Each path below is one point turned by a fixed rotation once a step. After each direction that follows a path, write how fast that rotation turns it, in degrees each step (0 if it stays still).
Each turn is a multiple of 5 degrees from 10 to 175, or 0.
Each row of a path follows its step; steps can be skipped.
Rotation 1:
step 0: [  4  36  -6   9  16   8  14  -5 -14  14 -13  15  15   9   5   6   9 -10
  11  13 -18   7   3   4  51  -9 -43  47]
step 1: [ -8  36 -22  10 -15  26 -11   0  -9   2  34  10   8 -52  13 -33   6  -8
 -15  -5  -6 -21  15  33  10   1   7   7]
step 2: [-14  -5  16 -17  -2  19 -12 -14  -9  22  22   9  26   3  15   0  -4  40
  -4 -35  49 -19  -8  17 -34  -2   0  -1]
step 3: [ 19  50  31 -16   5 -23 -15 -11  -2  23 -17   4 -32   5   1  21  -4  14
   6 -16   6  12  -4 -34 -34   4   5 -19]
step 4: [  0  -1 -16  17  29 -37  -4 -29   5  -6   8  29 -10   0 -16  -5   5  -5
  24  -8 -26  38 -29  -5  13 -22  30 -21]
step 5: [ -9  -1   3  34 -11 -18  12  -3   9 -15  60   1  26  26  -9  25 -15  -7
   7  26  -4  12   3  10  25  28  -4  -4]
step 6: [  6  -9 -26  36 -31  17 -16  26 -15   7  -3 -36   7   1  -1   3 -22  29
 -30  12 -20  18   8  20 -23  13 -15 -14]
step 7: [-13 -35 -25 -29 -13 -26 -16  26  -7  24 -30  22 -13  -5  15  10 -16   7
 -27  21  15 -16 -33   4 -15  -1  -7  11]
step 8: [-12   2   4 -22 -29   5 -14 -15  13 -43 -23  25 -13   4 -15  35  15 -17
  -1  -6 -25 -39 -12 -29  -8  -9   0   9]
step 9: [-10 -22  -6  30   9  11  38 -52  19 -19 -18 -10 -20  -1  19 -14  19  -8
  31   5 -16 -19  14   5 -16  16   7   2]
[ -4  -2 -10   8  -3  -7   0  11   1   3   3   1  11  -2  -8  -2  -1 -18
  -5   2   2  15   8   2  -6  -8 -24   4]
60
[  6   1  -2  -7   0  -1 -25  16   8   1  -5 -11   0   4   7   2   5   1
  -2  -5  18  -3  -8  10 -11   2   0  -5]
80
[ 9 19 12 -5 17  3 -3  2 -4 14 13  8 11 -7 -4 -9  5  7  2 -9 -3  1 -1  8
  1 -2 -5  3]
25
[ 13 -14  -1  -4  -1  17   0 -10   8   2  18   0  -8   7  -2   1  -5   2
   5  -1   0  -2  14   6 -12   6 -11  -6]
100
[-18   4  -1  -4 -15   9  -6  -4   7  13  -5  14  -1   3   2  -8  12   7
 -13   6  -1 -12   6  -1  -3  -6  -5  -3]
60
[ -1  14  -1  -5   1 -14   6  17   6  -2   9   3  -9  -4   3   7  -7   4
   8  11   5 -15  16  -7   2   3  -4  -3]
155
Rotation 2:
step 0: [ -7 -17 -30 -41 -26 -13   7  43 -13 -19   8  23 -23  -3  -8 -20  -2 -57
  20  15  31  -9   9  -7  -1  -4 -12  28]
step 1: [-26  34  33 -27 -16   7  16  18 -36  -7 -27  -6  14  -7  18   5  33 -32
  13  -6  17 -22 -17 -18 -42  -7 -15  26]
step 2: [-25   5  -9  22  11 -15  18  35 -21 -26  -9  19 -16  11 -22   0  -4 -46
 -18  20  28 -10 -13 -21   8 -10  14  58]
step 3: [-14  12  28 -14 -30 -35  14  -7   1 -16 -17  26   2   5   8  -3   3 -62
  36 -28  -3 -23  11   8 -27  -8   7  32]
step 4: [-26  -5  24   8  16   3  -1  24  -1   2 -25 -11 -13 -21  -1  -4  32 -58
 -44  -8   2   8  16 -31 -18  -1  18  43]
step 5: [ -7  19  31  40 -12 -26   1   6   1   8  25  26 -20  14 -19  42   2 -46
  25   4   8  -8  15  -8 -32 -10  25  28]
step 6: [ 17 -16  22 -18   3 -26  -2  19  22   7  -2   6 -30 -35  -8 -19  47 -41
   6 -30  23 -20  27 -13   3  -5  34  21]
step 7: [-29  18  14  23 -11  -1  19  35 -15  47  10   6 -17   4  -5  23  32 -11
  -5 -18  21   2  45 -12 -48 -12   2   9]
step 8: [ 21  20  26  23   4 -25  22  17  12  -5  16  31 -11 -20   0   1  21 -15
 -12   3  65 -22   7 -11  11 -30  40  -1]
step 9: [-36   9   6 -13 -29 -12  43  42  26  22   9  22 -34   2  15 -21  12 -14
  20 -34  10   5  40  -7   2 -19   1  -4]
[-10  -3  10   5  -1   9   2  -7  18  -7   0   8   2  -1  17   1 -18 -11
 -12  -1  -8   5   5   1   3  -8   0  -1]
60
[  4 -11  -2  -9   9  14  -5   5   1  11  13   7  -5  -9   3  12  -4   7
   2  -3  13 -17   8  -1  -3 -11  -6  -4]
40
[  1   7  19   7  -3   4  13  -6  -4   0   4  -3   6   6  10   5  -3  10
  23  -4  -8  -7   3   1 -14   4  -5   1]
170
[  2  12   9  -5   1  -2 -13  -6   7  -5   3  17   8  -6   4  -4  18   4
  -8  -1  -3 -10 -17  10  -7  -1   3  -3]
160
[  8   2  11  11  16  -8  -7   1   1   7  -5  -4 -16   6   1   3   4  -3
  -3 -13   1   6  11  18  -4  -5  10  -1]
25
